The rows of T fall into 3 groups, and each row is roughly a mix of its group's hidden directions.
T, 86 rows:
[[ -9   5  12 -26  -2   4  -7  16 -13 -11 -21]
 [  7   2 -20  -2   7 -14  15  -7  28   2 -14]
 [ -6  24   9   1  -7  -3   4   8  17  -2 -30]
 [-10   5  22   8  -3  -7 -11  -8  19  18 -20]
 [ 13   0 -19  13   5   2   8  -4 -13  -7  31]
 [  0  16  20   1 -20 -14  16   9  12 -12 -10]
 [  1   0   0  -5 -10 -20   4 -29 -20   3  15]
 [-14  -2  26  -2  12 -26  -9  -2 -11   9  -3]
 [  1   9  -6   9 -17   0  19  -3 -16 -28 -10]
 [-11  -8  11 -25  -9   5  -8  15 -19  -9 -14]
 [ 24  -3 -17   5  13   4 -11  11  -4  16 -20]
 [  7  15  16 -21 -20   2 -13  -4 -18  10  -4]
 [-10   1  32  -6 -21  12   1  -5 -12   7  -7]
 [-10  12  15   0 -13  14 -23   3  -6 -21 -12]
 [ 14  -9  36  -2  -1   0   7   1   2   9  16]
 [ -7  -3  -8 -13   8   8 -17 -24 -13   4  22]
 [ -4   8   4   4 -14 -14  35  -1   5 -14   2]
 [-13 -22   6  19   2 -25  12 -12   2   1   2]
 [ 13  23 -12   9  14   4  14  -1  -7 -15  19]
 [ 13  14   5  22  -4 -12  14  13  18  16  -2]
 [ 15  13  -8 -25 -12  14  20   6  -8  -6  -1]
 [  8 -16  26  -5  -2   0 -11  -5  -8   4  27]
 [ -4 -22   1   5   5 -25  15 -22   9  -6   3]
 [ -2  -8  -8   7  13 -16   8 -11  32  10  -8]
 [ -7 -10  15   2 -20  21  23 -14   1  -2   5]
 [ -8 -16 -10  11   9 -10  -7  -5  31   7 -13]
 [  7   4  37   3  -6  11  18  -1  -1  -6  -2]
 [  6   3 -14  10   4 -14  18   5  28   3 -17]
 [  7  10  15 -14 -15 -11  -9 -20 -12  18   9]
 [ 17  -3  32   7 -13  -5  12  12  -6 -10   4]
 [  3  19  -5 -27 -12   6 -17  -7  -8  13 -10]
 [ 10  -3 -12  12  12  19  29   9  -3  -5 -12]
 [-10 -13  -6  -1   7  19 -12 -16 -21  -8  18]
 [ -2   3   3 -26   0   3  -1  17 -26 -16  -5]
 [  8 -16  25  -3   0   8 -21   9  -1   0  20]
 [ 14 -13 -15  11  13  12  28  14   0  -2   0]
 [-23 -11 -14   3  11  20 -10  13 -10 -14  -6]
 [ 19   7  -5  10   7   5  17  20  23 -10  -6]
 [ -6 -19 -12  -4  20 -22  14  -6  17   0   1]
 [-25  19 -12  -7  -5  -6 -20  -8   7  -2 -16]
 [  1  11 -25  13  17  14   1  13  19   4   3]
 [ 13  -9 -22 -13  -9  -2 -24  17  -8   9  -3]
 [ -3 -16  -7  -9   3 -23   9 -29  10  -3  -2]
 [ 17  -8  24 -13 -13  -6  13   4  -3 -21 -10]
 [ 12   8  27   4  -4   6   5  20  14  -1 -17]
 [ 20   5 -28  -6   3   0  19  -3  18   2   4]
 [ 27   0  -9   1  -7 -27   5  -5 -13  12  -3]
 [  7   7   9  18  -9 -23  16   5  15  16 -10]
 [  3  14   7   2  -9   4 -23  18   7  -8 -25]
 [ -7 -24 -16   9  18 -14  10  -7  12  -6  12]
 [-13 -20  -9  -7  13  -7  13  -3  26  -7 -14]
 [ 10   1  -6  13  -9   9  22  14  -8 -26 -10]
 [-11  -4   7   0  19 -27 -20   5   5   8 -13]
 [ -2 -23 -16  21  -4  12  -4  -3  -5  -8  22]
 [-19   8  -9  -4 -10 -21  22 -16   3  -6  10]
 [  2  -1  21   7   7  25  17  18  13  -6  -7]
 [  3  -3  -6  20   7 -22  16  -9  22  12   5]
 [ -2   2  11  -2 -10  -1  -1  -7  27  20 -24]
 [-22 -10  -7  -1  10  10  22 -11   3  -5  22]
 [ 11   5 -21  19   8   4  16 -11  20  -3  14]
 [  3  -4  26  -3 -15 -15  -4 -17 -18   9  13]
 [ -9   5  35  -9  -9  -4  12 -11  -8  10  -6]
 [-14 -13   1  -4   4  18 -24  -7 -10  -9  21]
 [ 23  -7  22   7   0  19 -11  18  -7  -5  -7]
 [ 23  12  15  16  -6 -11  15   8  14  10   8]
 [ -8 -17   1   5   1  16   9  16   4 -21  23]
 [  6  12 -18  18  12   7   9  17  23   5  -1]
 [-10   3   5  16  21 -16   1 -10  27   3  -9]
 [-15 -23 -12  -2  19  -4  13   0   9 -21   2]
 [-17   6 -18  -3  13   7 -18  10  20   9 -14]
 [ -7   3   4  11  20  -7   7  -2 -20 -19  22]
 [-19   1  -2   4  -7 -19  -9 -19  -8  26  -2]
 [ -6 -14   8   7  13 -30  -6  -8  -8  15  12]
 [-15   6 -31   2  -9  -5  -3  -6 -11 -21  -4]
 [ -3  -2 -13   1  -6 -23  25  13  18  -3  11]
 [-22 -12  -1  27   6   5   0  22  -6  -4  -6]
 [  5  12 -13   6  -6   8 -19  10  -8 -14 -28]
 [ -6 -12  15  22  -1 -13   0 -19   1  18  15]
 [  1   7  -3  20  21 -18   6 -13  21   6   6]
 [ 28   6  13 -21  -6   9   7   5   3 -19   0]
 [ -6   4   8 -23 -12   8 -20 -10 -25   3   0]
 [ 18  26 -11   6  13  -5  19  -8  10   0  10]
 [ 22  12 -13 -14   4   4  11   5  24  -9 -13]
 [ 17   6  18 -24 -13  -3  -6 -17 -11   1  10]
 [  7  18  -7  32   5   7  -6  -9  18   2   7]
 [-13   4  -5  -9   3   4 -32 -21 -13   6   0]]

One row of each group comes first, with its name. Which group is each row after those in?
[ 10   6  -4   6  -2 -12  38   4   8   2  -9]	N
[ 10  19   2  -1  12  -6  29 -10  -7  -6  18]	X
[ 10  17 -13 -29  -3   4 -11 -17   3  10  -2]	C

[  4 -23   1   4  10  22   3  -1 -15  -8  23]	N
[  2   9   3  17 -19  32   8  -8   8  -6   3]	X
[ -1  -4   0   0   0   4  34 -17  23  -1   0]	X
[-14 -27   6  -9   4   0  -2 -13 -16 -23   4]	C
[  0  11  28  -3 -16  -9 -15  15  15  -6  -7]	N
[-10   9  -4   6  -6  23 -12   2 -11 -26 -17]	N
[  3  -8 -33   8  -6  -2   0  11 -12 -21   4]	N
[-24 -17  -6  -5   4  13  -9   7 -17 -18 -12]	C
[ 16  -3  -5   3   9   0 -12  28  18  13 -13]	N
